First come named turns, each shown by rows before and after it. For each pair of rows after them, which turns, in which order, take the first row to the second? The first pair is done for you.
turn Q_193:
[ 20.0   5.3  24.8 -21.3 -47.0   1.3  42.6  30.0 -15.6   3.2   7.6  11.2
  36.0] |-> [ -5.7  33.3  34.6 -28.4 -20.8  -1.2  40.2   2.3 -51.4   9.2   5.9   5.4
   2.6]
[  7.3  26.6   4.6  22.4  -0.2 -19.5 -21.9  11.8   2.4  22.9  -8.2   0.6
  -8.0] |-> [ 14.2  18.6   3.1  25.1  -8.1 -19.0 -17.7  19.6  11.0  21.8  -9.2   1.7
   2.9]
[-26.1  19.3  26.7 -39.4  18.4   7.6  17.6 -28.8 -19.9  -9.3   0.5   2.3
  -8.0] |-> [ -7.3  22.3   9.9 -38.7  42.8   6.5  -4.4 -22.2  16.6 -16.2 -11.9  16.6
 -10.4]
[-17.4  19.2  23.8   8.3 -20.0  -5.0  20.0  -7.2 -47.4  20.7  12.9 -13.2
  -0.2] |-> [-13.2  43.2   9.8   4.5  25.6  -6.6  -9.2 -20.0 -29.8  16.7  -2.8   0.1
 -27.1]
turn Q_371:
[-15.0  16.3  -9.9  -7.0  13.3   0.6   6.0 -16.5   2.2 -13.1  -7.4  12.6
 -21.6] |-> [ -2.2   8.5   2.5 -16.4 -13.0   3.9  25.1  -2.1  -3.1 -19.6  -5.4  13.4
  -7.3]
[-12.1 -31.2  15.9  -4.6 -30.8  13.9  33.9   7.3 -26.0 -10.1  15.2  -7.3
  18.3] |-> [-27.7  11.4  13.6  32.0 -14.8 -20.1  -8.9  -2.8 -34.2  30.2  12.3 -15.6
  -2.6]
[  4.6  15.8 -14.4  21.5   3.1 -20.0 -27.0  -5.2  14.5  18.6  -3.0  -4.0
  -4.4] |-> [  5.9 -22.7 -25.8  -6.9  14.6  14.1  -5.1  -8.6  25.3 -17.4   1.1   4.6
   2.3]
[ -4.0   7.2 -16.9   3.3  17.6  20.0 -35.6 -29.6  15.6   6.2 -13.9 -21.3
   8.5] |-> [ 13.4 -15.9  -3.2 -16.9 -14.7  35.4  -3.1 -12.7  13.9 -16.0 -12.5 -18.6
  31.9]
turn Q_531:
[-25.9  -7.1  15.8 -19.3  20.6  31.2  12.0   0.8  -4.2   9.6  19.5  18.0
   5.0] |-> [-30.6  -9.7  13.5 -10.8  17.0  29.2  10.5  -0.2  -9.0  14.6  21.7  12.6
   7.5]
[ 25.4  21.4  12.8 -11.6 -20.5  -3.2  10.2  13.9   1.8 -11.2 -21.7   7.2
   7.3] |-> [ 21.5  25.6   7.2 -20.3  -2.8   3.3   7.0   4.3   0.8 -18.1 -25.0  13.0
  -4.6]
[ -0.4   6.7  -4.8  29.8 -11.6 -19.9 -15.3   5.5  13.3  23.0   1.9  -2.1
  12.3] |-> [ 14.3   7.8  -0.6  23.2 -17.7 -17.4  -9.3  13.9  18.3  14.1  -3.3   4.8
  15.4]
[-14.4 -29.7  -4.2  10.0   3.0  -2.8  -7.4   0.6   8.8  30.7   4.0 -17.8
  11.7] |-> [ -3.2 -29.7  -0.8   6.1 -10.4  -3.2  -2.3   9.7  13.5  26.8   1.3 -16.4
  19.6]
turn Q_926:
[  6.9  -6.6 -12.7  -5.5  -7.0  20.7  -4.5  -5.3  -2.8   1.4   1.2  -7.9
  17.9] |-> [  7.6   1.8  -7.0  -1.4 -16.1  12.1  -2.6  -2.3 -11.6   6.9  -0.2 -11.8
  17.6]
[-28.0   0.9 -17.9  63.7  10.0 -17.0 -22.0  -6.9  16.2  36.2  -1.5 -15.2
   0.0] |-> [ 25.4 -27.9 -18.8   6.5   7.1  20.6  12.2  17.7  59.0 -24.4 -17.6  20.0
  18.5]
[ -4.1  27.3  19.9   5.2 -11.5 -17.5 -18.5  -4.1  -7.7  15.3 -16.3   4.6
 -20.2] |-> [-11.8  -5.3  -8.8  -7.6  25.0   8.5 -22.0 -17.8  21.5  -8.1 -11.5  11.5
 -23.5]
[ 28.5  -4.6   8.1 -25.7   2.5  11.8  18.8   8.0  -3.9 -18.4 -18.1  13.3
   8.4] |-> [ -7.7  17.2  10.8  15.1   0.9 -14.8  -4.4  -6.7 -35.8  24.4  -5.7 -11.4
  -2.9]
Then:
Each pair is two turns apart.
[-10.6 -10.3  -4.0  -3.8  28.9   0.6  16.3   1.3 -15.8  -6.6   4.3  -8.3
 -18.6] |-> [  9.3   5.1   7.1 -14.4  21.7  -3.3  18.6  12.1 -13.9 -14.3  -5.2   2.5
 -18.9] -> Q_926, Q_193
[  8.2  -8.1  -4.7  27.8  -6.8  -1.1 -24.9  -8.3   6.9  18.9  22.6  -9.1
  -0.3] |-> [  2.3 -27.0 -11.8  14.4   3.1  15.4 -14.4 -15.8   9.8   5.1  26.3  -7.1
  -0.4] -> Q_193, Q_371
[ 36.1   2.0 -19.5  40.5   4.3   4.9 -39.8  11.8  46.1   2.4  -5.6   5.5
  17.7] |-> [ 38.5  21.3   7.7  43.5 -30.6 -12.2 -24.8  23.3  18.8  16.4  -5.9  -1.0
  23.1] -> Q_371, Q_926
[ 34.2 -31.9 -10.0 -29.5   0.2  20.5  19.8  -5.0  27.8 -45.5   8.0  -2.3
 -10.1] |-> [ 31.6  31.2  30.3   3.8 -45.6 -30.4   9.7   5.9 -20.2   7.5   4.6 -19.6
 -18.0] -> Q_371, Q_193
[-29.4   3.7 -22.4  26.2  12.3 -19.8 -12.0   9.7  22.2  33.0  18.2 -35.6
   7.8] |-> [ 17.6  18.8  -1.2   9.5 -17.8 -25.5   2.6  41.9  38.3  17.9  -1.2 -15.9
  24.1] -> Q_926, Q_371
[  3.7   0.9  51.7   4.2 -28.7 -36.6  22.6 -10.7 -66.7 -22.4   1.1 -23.6
  18.6] |-> [-16.5  29.2  25.3  20.9  36.6 -47.2 -26.9 -39.1 -51.9  -9.4  -5.9 -19.5
 -19.7] -> Q_531, Q_371
[-17.2  12.2  16.8  -4.7 -14.0  -2.0  24.1   8.8 -30.9   0.5  11.0  -3.1
   5.7] |-> [-38.0  -5.0  -6.7   1.8  16.4   8.1   9.6  -9.4 -18.8  -0.4  18.3  -4.7
  -1.5] -> Q_531, Q_926
[ 25.5  -3.2 -12.0  16.5  -4.6  -5.8 -21.4  14.4  37.6   6.4  -1.1   8.1
   2.0] |-> [ 24.5   0.8 -15.5   5.6   9.9   0.1 -23.4   7.0  38.5  -1.7  -4.8  12.0
 -10.4] -> Q_531, Q_531
[-36.3 -25.9   3.8  21.2 -26.1  -4.7   0.6  -4.5 -18.1   5.0  19.9  -6.8
  15.1] |-> [-45.2  -9.7  -8.3  23.9  10.2  -5.0 -21.7 -20.7 -11.9   6.3  13.4  -1.8
  -7.9] -> Q_371, Q_193
[ 19.2 -49.1   9.0 -24.5 -21.0   7.8  34.4  14.7  20.4  -3.0   9.5  -6.5
  18.6] |-> [ 12.7 -41.8   2.5 -45.4  18.0  21.6  29.5  -3.2  20.2 -19.4   2.4   3.2
  -6.6] -> Q_531, Q_531
[ -4.0  54.6  -4.8  35.4  46.1 -33.6 -29.6  -0.3  19.7   6.6   7.9   1.1
  10.5] |-> [ 10.3  31.2  -3.6  47.8  12.0 -37.4 -21.9  21.1  32.8  12.0  15.3  -3.0
  40.5] -> Q_531, Q_193
[ 18.6 -20.3  -8.4  34.5  -6.8   3.2 -11.0  19.4  38.3  14.5  10.1  -5.2
  38.1] |-> [ 13.9 -29.1 -16.8  29.0   8.4  10.9 -13.2  12.9  43.4   7.4  10.3  -3.5
  33.1] -> Q_371, Q_371
[  4.3  35.5  38.6 -37.7 -12.9   3.5  52.9  27.4 -53.7   0.2  -2.0  -7.8
   1.5] |-> [ 13.6  60.1 -14.3  -5.4  63.9 -16.0 -28.6  17.4  14.3  13.9 -21.8  11.6
 -23.6] -> Q_371, Q_193
[ 16.4  35.6  -3.6   5.1  46.4  -5.0 -57.6 -21.7   3.9  11.3 -13.1  15.1
 -27.0] |-> [  9.3 -21.2  -8.9 -36.9  46.0  42.4 -11.6 -29.0   2.6 -34.7   0.1  17.6
 -14.4] -> Q_371, Q_531
[ 21.9   6.6  -2.9  -7.9 -14.7 -13.5  33.7  24.0  22.0 -17.4 -36.1  12.8
  -0.4] |-> [  7.2  33.0  -8.7  13.3   8.4 -30.9   3.9  12.5  18.3   5.3 -38.3   9.3
 -20.0] -> Q_371, Q_531
[ -0.1 -11.9   5.1 -13.8 -11.8   3.0  12.0   7.1   2.5 -13.9 -11.0  24.5
  32.2] |-> [-35.4  -6.3   4.6   2.4  -0.3  -3.8   4.1 -14.5 -28.4   5.0   0.8   6.6
  15.1] -> Q_193, Q_926
[  0.8 -13.8 -31.8  -4.0  37.6  15.4 -19.5  -7.2  31.8 -19.0   6.5   3.1
 -14.3] |-> [ -6.4 -44.2 -13.2   0.5 -20.5  19.7  20.2   5.8   2.7 -12.0  24.8 -15.2
  19.1] -> Q_193, Q_193
[ 13.7 -43.3  -4.0 -17.9  -4.8  24.1  49.8   0.3   1.6 -46.7   6.5  17.7
   8.7] |-> [ 18.8  15.7  31.4  20.1 -50.7 -29.5  34.2  18.2 -33.4   6.7   0.2   5.4
   9.9] -> Q_531, Q_371
